Each named move below is a turn or a mirror, shown by a few rows before and after it. Which moves, in which order, take the first row of each later pair to the second? The first pair is answered.
sutev (before -> after):
[ -9.3  -2.3  13.5 -11.8  -3.4   4.6  -6.8  -1.4  12.8]  ->  [-11.1  -3.7  11.9  -4.9   1.5  -3.3   1.2  -1.2   9.4]
[-10.2   6.0  16.8  -8.1 -35.0 -28.8   1.7  -7.5  -6.7]  ->  [ 14.1 -36.6  19.8  -6.3   4.2  -2.2 -19.1 -12.8   0.4]
[-11.6 -19.6   2.0  -1.8  46.3  24.3  16.3  25.9   4.5]  ->  [-29.8  20.6   0.7   0.1   3.8  -1.9  44.8  31.1   0.2]
Bon (before -> after):
[  0.0 -19.3 -58.3  25.5   7.7  -2.5 -28.8  -3.1  12.9]  ->  [-15.2 -11.5 -55.5  17.6  -2.4  -5.5 -17.9  -2.3  28.5]
[-17.9   9.3  20.2 -19.5 -20.9 -16.2  22.5  -5.3  23.7]  ->  [ 24.1 -13.2  25.1 -15.2   9.6   7.4 -19.0 -13.6 -10.7]
[  5.7   0.4   2.7  15.5 -12.5 -23.3 -10.2 -28.0   1.3]  ->  [  8.4   5.7  -3.3  23.0 -10.2 -17.0 -10.1 -29.1 -15.1]
nepar (before -> after):
[-12.6  -9.6   6.9 -12.9  -5.0 -32.9   0.1  -0.9  19.6]  ->  [ -5.7   0.2  27.8 -18.2   0.0 -20.8  -4.1  -7.6  -2.6]
[-20.0  -2.3  16.0 -18.6  24.1  17.6 -26.8   2.5  44.7]  ->  [-17.1  -2.2  23.6 -16.8  22.8  20.4 -23.7   6.5  47.1]
[ 17.7  -2.6 -14.8  23.5   7.6  20.3   0.2 -10.4 -25.2]  ->  [  1.1  -6.3 -35.8  29.2  -5.4   2.4   4.7 -10.3  -4.6]
[-19.3   9.2 -21.4  -7.2   8.0   9.3  26.5   3.2  17.6]  ->  [-26.0  18.7  -1.7 -12.0  -0.9   8.9  30.0   3.1   8.0]
lor (before -> after):
[ -0.6 -40.9 -46.3  15.3  32.6   3.0 -15.3 -16.1  30.9]  ->  [  0.7 -41.4 -36.0  12.6  36.8  11.2 -10.5 -11.3  29.2]
[ -7.9  43.0  41.8 -21.3  -1.6  32.4  28.3  15.4 -24.0]  ->  [ -6.6  55.0   4.8   7.5 -29.4   2.4  29.0  18.4 -32.8]
[  5.4 -11.5  18.8  -4.3   1.3   2.6 -12.4  -7.9   5.9]  ->  [ 8.0 -5.2  6.4  2.8 11.8 19.3 -3.7  3.0 -0.5]
[ -0.7 -22.8  17.2 -41.3   3.6 -23.3 -38.7 -22.9  -0.4]  ->  [  8.2 -12.4  23.7 -35.4  37.5  27.7 -16.4  -9.8 -26.0]
Then:
(2 to 3 moves a pair)
[-13.8  15.5  -1.7   3.4 -38.2 -32.5   0.0   0.9  26.1]  ->  [ 22.4 -22.2   0.7  10.0  35.1  32.9 -14.4   8.3  18.1]
sutev then lor
[ 27.8   8.6  21.2  -5.0 -13.5 -12.2 -24.9  -8.6 -35.7]  ->  [-24.0  -0.7   2.6 -13.2 -30.1 -38.8  -4.4  -6.3  22.9]
nepar then Bon then lor
[  7.5 -10.4 -15.3 -34.1  58.8  59.8  -3.0  14.2  25.5]  ->  [ -5.0  45.5 -67.2   5.3  11.1  30.2  24.1  30.4  -8.2]
lor then sutev
[ -1.5  23.8 -11.5  -0.9  10.4 -25.9  11.0  18.0 -36.2]  ->  [-21.8  23.3   5.0 -17.6   7.4 -17.7  23.8  18.6 -12.2]
sutev then Bon then nepar
[ 17.8 -32.6  -9.8   5.6  39.6  32.8 -20.6  11.6   3.4]  ->  [  1.7  23.7 -44.5  23.3 -22.4   1.6   9.6  24.7 -21.1]
lor then sutev
[-10.5 -16.5  29.8 -24.0  13.3  14.1  24.5   0.3  39.1]  ->  [ -6.9  27.7  10.4   0.9 -43.3 -21.0  26.6   3.2  -1.3]
Bon then sutev then lor
[ -6.4 -14.4  -5.9 -13.6  15.9 -18.5  16.6   2.5  27.0]  ->  [ 26.7   2.0  -8.1   6.4   9.3  -3.8   7.9   6.2 -29.2]
nepar then Bon then lor
[ 18.7 -62.3 -16.4   4.4  24.7 -10.8 -52.8 -27.1  13.9]  ->  [ 30.8 -35.0 -33.8  29.8  50.1  33.8 -23.6  -2.9 -26.6]
lor then lor
[ 35.9 -16.1 -22.0  -0.6  20.5 -12.6 -37.5 -22.8  10.7]  ->  [ 11.4 -18.9 -17.8  -5.9  41.9  10.6 -14.7 -17.1  38.8]
lor then nepar then lor
[ 13.3  13.5  17.6   4.1  -7.3  -6.1 -13.5   8.6 -37.6]  ->  [ 20.5 -12.1  -1.3  10.0  22.0  22.6 -12.5   6.0 -22.9]
Bon then sutev then lor
[ 20.4   7.1 -50.2  28.1   2.6  -9.5   6.6  -9.3 -21.4]  ->  [ 39.0  -9.8 -13.7   8.6  37.4  24.9  -6.1  -7.4 -22.4]
Bon then lor then Bon
[-2.2  3.8 -0.8 -6.4 23.7 15.3 48.4 19.4 12.5]  ->  [ 16.4 -35.9 -22.5  -5.5  27.5  -1.9   8.5   4.3  29.9]
lor then lor then sutev
[ 19.8  -8.0  38.6 -19.2  19.4  13.9 -20.0   0.5  -8.1]  ->  [ 10.6  32.3   8.7  10.9  -9.2  16.3   8.7  15.9 -36.7]
lor then sutev
[ -2.3  -8.7 -14.9  30.8  -3.7 -24.0 -23.5 -14.3   2.5]  ->  [  6.2  -0.9  -7.4  26.5  28.1  24.7  -3.2   2.2 -11.4]
lor then lor then lor
[ 26.2 -30.0  29.1 -11.9  25.0   2.8 -29.0 -10.9 -14.8]  ->  [ 24.1  -5.5 -16.6  14.5 -11.9 -36.1 -32.1  -9.0 -24.5]
lor then lor then lor
